Questions about the row below.
1) The entry just left of 6.04?
2) The entry just right of the centre entry?
[ 6.28  0.12 -6.40  4.36  5.01  5.01 -5.15  0.49  6.04 -0.55  4.46 -1.53
  7.96  3.69 -3.92]
1) 0.49
2) 6.04

a =
array([[ 19.52,  18.47,  -0.64,   6.37,   7.50,  25.74,  20.57,   3.69,
          0.31,  28.27,  14.30,   8.45,  15.29,  18.65,   3.40,  11.70],
       [  7.35,  29.99,  17.57,   5.06,   9.30,   9.66,  10.28,  16.47,
          9.99,  18.37,   6.91,   6.55,   7.20,   8.15,   9.13,   9.94],
       [ 15.81,  24.17,  -3.27,  12.10,  26.91,  17.89,  16.92,   5.18,
          9.89,   4.72,  14.61,  12.20,   9.69,  13.38,  12.64,   8.23],
       [ 13.66,  -6.87,  12.59,   1.28,   8.06,  12.75,   8.18,   2.85,
         -4.26,   5.17,  14.39,  -0.18,   2.54,   8.67,  -1.10,  19.90],
       [ 14.19,  20.88,   5.10,  -4.31,  15.10,  19.44,  14.98,   4.73,
         -6.63,  15.94,  13.13,  -2.48,   2.40,  10.52,   0.18,  15.71],
       [ 15.70,  -0.41,  19.45,  13.37,   1.20,  17.95,  13.69,   5.20,
          4.97,  27.07,  12.95,  15.27,  23.15,  14.46,  -0.77,  21.85],
       [ 18.28,   9.44,   3.19,  22.76,  12.04,  18.40,  16.36,   5.28,
         18.48,  13.24,  13.28,  22.95,  21.58,  17.40,  13.97,   5.80],
       [ 15.29,  13.01,  -3.27,  12.61,  19.42,  14.04,   9.42,  -9.15,
         -2.10,  -1.16,  11.78,   6.43,   8.31,   8.64,  -9.83,  22.61],
       [ 20.81,   4.67,   2.69,  13.24,  21.67,  22.66,  19.23,   1.05,
          2.12,  11.91,  19.86,  13.21,  23.04,  17.42,   2.77,  29.28],
       [ 13.27,  -0.21,  -3.26,  18.48,   4.55,  15.79,  14.42,   4.10,
          4.38,  27.02,  16.58,  16.34,   6.55,  17.02,   7.63,  -1.61],
       [ 23.59,  -6.35,  -7.46, -13.57,   3.00,  22.82,  13.77,  -6.49,
         -6.07, -14.67,  13.74, -14.80, -18.51,  14.09,  -3.86,  -5.52]])
The entry just right of 5.28?
Answer: 18.48
The entry just left of 4.55 -> 18.48
The entry just right of -1.10?
Answer: 19.90
The entry just right of the smallest entry?
Answer: 14.09
The minimum is -18.51
The entry just left of 10.52: 2.40
The entry just left of 22.82?
Answer: 3.00
The largest entry is 29.99
The entry just right of the largest entry?
Answer: 17.57
The entry just right of 24.17 -> -3.27
The entry just left of 8.67?
Answer: 2.54
The entry just right of 8.45?
Answer: 15.29
The entry just left of the largest entry is 7.35
The entry just left of 20.88?
Answer: 14.19
The entry just right of 8.64 is -9.83
The entry just right of 8.31?
Answer: 8.64
The entry just right of -0.41: 19.45
The entry just right of 27.07?
Answer: 12.95
The entry just left of 22.95?
Answer: 13.28
The entry just left of 6.37 is -0.64
The entry just left of the smallest entry is -14.80
The entry just left of 5.10 -> 20.88
The entry just left of 9.99?
Answer: 16.47
The entry just right of -6.63?
Answer: 15.94

x =
[[-3.81  1.24  3.73  6.31  4.46]
 [-3.40  1.10  3.34  5.65  4.02]
 [ 1.85 -0.52 -1.53 -2.73 -1.70]
 [ 1.74 -0.48 -1.42 -2.55 -1.60]
 [-3.79  1.23  3.71  6.27  4.41]
 [ 1.80 -0.50 -1.49 -2.66 -1.67]
 [-3.57  1.15  3.51  5.93  4.16]
 [ 1.90 -0.54 -1.59 -2.84 -1.79]]
Report the 2nd entry from the end, reading row by row.
Answer: -2.84
Report the third entry on the main diagonal.
Answer: -1.53
Report the entry just left of 6.27.
Answer: 3.71
Report the entry just left of 1.15.
Answer: -3.57
Report the entry just right of -3.81.
Answer: 1.24
The entry in the top-left corner -> -3.81
The entry in the bottom-right corner: -1.79
The entry just right of 5.65: 4.02
The entry directly above -1.67 -> 4.41
The entry in the top-right corner: 4.46
Report the third largest entry.
Answer: 5.93
Report the maximum.
Answer: 6.31
Report the bottom entry of the column that holds the smallest entry.
Answer: 1.90
The 3rd entry in reading order is 3.73
Report the third-last entry, reading row by row.
Answer: -1.59
The second largest entry -> 6.27
The entry directly above -1.60 is -1.70
The entry directly above -3.79 -> 1.74
The fourth-last entry, reading row by row is -0.54
Report the entry directly below 1.23.
Answer: -0.50
